These views show one set of named points, seen from different sides, and a view may be mirrored.
A view may leave some points out. In some views, one point has been moved. Which views, in the order they come, and which point in each? Write none if no view has one.

-- scene 1 --
view 1:
  z812 [-82  76 -16  29 -43 -31 -17 -22 -59  20  17  24  26  -1  22  41]
  z786 [-77  54  -6   3 -52 -34 -10 -31 -58  29   4  15  21  -6  10  54]
  z453 [-71  66 -23  20 -42 -29 -10 -26 -62  11   8  20  18   1  10  31]
  z103 [-80  85 -15  31 -40 -33 -26 -18 -72  20  14  22  24   2  17  44]
  z617 [-68  47 -18   1 -49 -31  -1 -33 -57  15   1  15  14  -3   4  39]
  z365 [-74  48 -20  10 -50 -28   2 -33 -44  16   9  18  20  -5  15  35]
  z604 [-70  43 -33  14 -44 -23  13 -35 -36   1  10  22  16  -2  15  14]
  z198 [-73  67 -41  38 -36 -21   3 -26 -42  -5  22  27  22   4  24   6]
  z977 [-80  96 -19  41 -35 -32 -33 -13 -79  17  18  24  24   6  17  40]
  z927 [-78  56 -17  13 -49 -30  -3 -30 -47  20  12  19  24  -4  19  39]
view 2:
  z812 [-47  -5 -49 -76 -30  46  98  17  70 -16  20  67  28 -24 -37  20]
  z709 [-49   7 -45 -80 -32  54  88   7  62   4  16  77  29 -32 -44  24]
  z365 [-61  16 -38 -84 -34  60  82   4  50  -5  11  77  31 -33 -30  24]
  z103 [-40 -12 -54 -72 -30  44 102  20  79 -11  23  68  26 -23 -48  19]
  z617 [-54  17 -41 -82 -35  60  81   0  55  11  12  82  30 -37 -44  25]
  z927 [-57  10 -40 -85 -31  53  87   8  55  -7  14  74  30 -29 -31  24]
  z198 [-69  12 -40 -53 -49  66  97  13  62 -38  12  68  22 -46 -22  11]
  z453 [-53   6 -46 -68 -38  58  93  10  66  -7  17  75  25 -36 -43  19]
view 3:
  z453 [  1  45 -59 -24   1 -33   7  61 -47   1  40  15 -82 -46 -94 -46]
  z786 [  2  19 -49 -33  -1 -45 -13  66 -56  13  39  12 -91 -58 -95 -43]
  z604 [ -6  40 -72 -23  -2 -29  12  73 -50  17  60  30 -84 -21 -76 -50]
  z617 [ -1  28 -54 -22   1 -51  -3  69 -55   9  48  17 -89 -44 -85 -51]
  z365 [ -2  28 -62 -30  -3 -35  -1  70 -54  17  51  21 -87 -39 -85 -45]
  z812 [   2   43  -59  -37   -2  -18    2   56  -46    5   31   11  -80  -57
 -105  -36]
  z927 [  0  29 -61 -34  -3 -29  -3  67 -52  16  44  18 -87 -46 -93 -42]
  z709 [  1  34 -53 -27   0 -41  -3  63 -52   6  39  12 -86 -52 -94 -45]
  z103 [   3   47  -53  -33    0  -24    2   52  -44   -4   24    5  -79  -64
 -110  -37]
  z198 [ -5  61 -78 -26  -2  -7  25  64 -41   9  50  27 -75 -23 -89 -44]
view 4:
  z617 [ 29 -61  38 -34  10  29 -40  10  -6 -66  30  48 -57   1 -12  29]
  z812 [ -6 -77  40 -26  25  12 -29   5 -19 -63  22  52 -37   3 -18  37]
  z786 [ 21 -66  56 -25  13  23 -43   7 -15 -72  24  59 -54  -2 -11  33]
  z604 [ 32 -59  39 -34   7  36 -24   9  -9 -61  57  38 -51   8 -10  35]
  z365 [ 23 -64  42 -30  11  30 -29   8 -11 -64  43  46 -49   5 -13  34]
  z977 [-23 -84  26 -28  35  -1 -32   4 -19 -60   1  54 -32   1 -22  33]
  z453 [ 10 -69  25 -34  20  18 -32   8  -9 -60  24  46 -45   3 -16  31]
  z927 [ 15 -68  46 -27  15  24 -29   7 -16 -64  38  48 -46   5 -13  36]
  z103 [-11 -79  37 -27  28   6 -36   5 -18 -64   8  56 -38   0 -19  33]
  z709 [ 16 -68  39 -31  17  21 -38   8 -11 -66  22  52 -50   0 -14  31]
  z198 [  0 -72   8 -38  22  21  -9   6 -10 -47  50  27 -30  14 -19  36]
  z11 [ 16 -66  21 -37  17  22 -32   9  -5 -59  27  42 -48   3 -14  29]
view 5:
  z453 [ 18   2 -12 -26  19 -16  39  16   7  16  -5 -16 -14 -16  31  -4]
  z604 [ 27 -13 -16 -29  23  -6  32   3 -20  33  -8 -18 -13   8  33   1]
  z11 [ 25   1 -14 -25  21 -12  37  14   5  18  -7 -21 -16 -11  30  -7]
  z103 [  2  12  -6 -29  15 -28  46  22  23   4  -1  -6 -11 -33  31  -1]
  z812 [  2   4  -8 -29  16 -25  45  15  12   9  -2  -3  -7 -25  33   4]
  z617 [ 24  -5 -28 -13  26  -5  42  -3   5  14  -9 -24  -9 -13  32  -9]
  z927 [ 10  -7 -20 -22  21 -15  45  -2  -1  14  -6 -11  -3 -15  35   2]
  z365 [ 17 -10 -24 -20  23 -10  42  -6  -6  18  -7 -14  -5  -9  33   0]
  z709 [ 15   1 -21 -17  21 -13  44   5  12   9  -7 -18  -8 -22  32  -6]
view 6:
  z11 [ 10 -12   1 -14  13   0  -5  14  -2 -15   1  -3  -6  22  21 -28]
  z812 [ 23 -20  23 -21  23   5 -17  24  -3 -20   4  -1 -20   7   6 -32]
  z927 [  8 -24   9 -23   9  -1 -12  24  -4   1   4  -3 -19  12  10 -27]
  z453 [ 13 -14   7 -16  17   1  -9  17  -3 -17   3  -3  -9  18  17 -29]
  z365 [  3 -23   2 -22   3  -3  -7  21  -4   6   3  -4 -16  16  15 -26]
  z198 [ 20 -41 -12 -20  -8  -7   2  16  -5 -13 -17 -12  -1  16  23 -36]
  z786 [ -3  -9  16 -22  18   3 -16  24  -4  10  17   2 -25  16   8 -20]
  z103 [ 24 -10  27 -19  32   8 -20  22  -2 -29   9   2 -18   9   6 -31]
  z977 [ 35 -10  30 -16  38  11 -21  21  -1 -45   6   1 -16   8   7 -37]
  z709 [  4  -9  12 -18  18   2 -12  20  -3  -5  10   0 -16  18  13 -24]
  z604 [  8 -34 -13 -19  -8  -8   3  16  -5  -1 -10 -10  -3  21  24 -30]
  z617 [ -5  -9   2 -17  10  -2  -6  16  -3   5  11  -1 -13  23  18 -21]
Views that do not fit: view 4, view 6
  out of place in view 4: z604
  out of place in view 6: z198
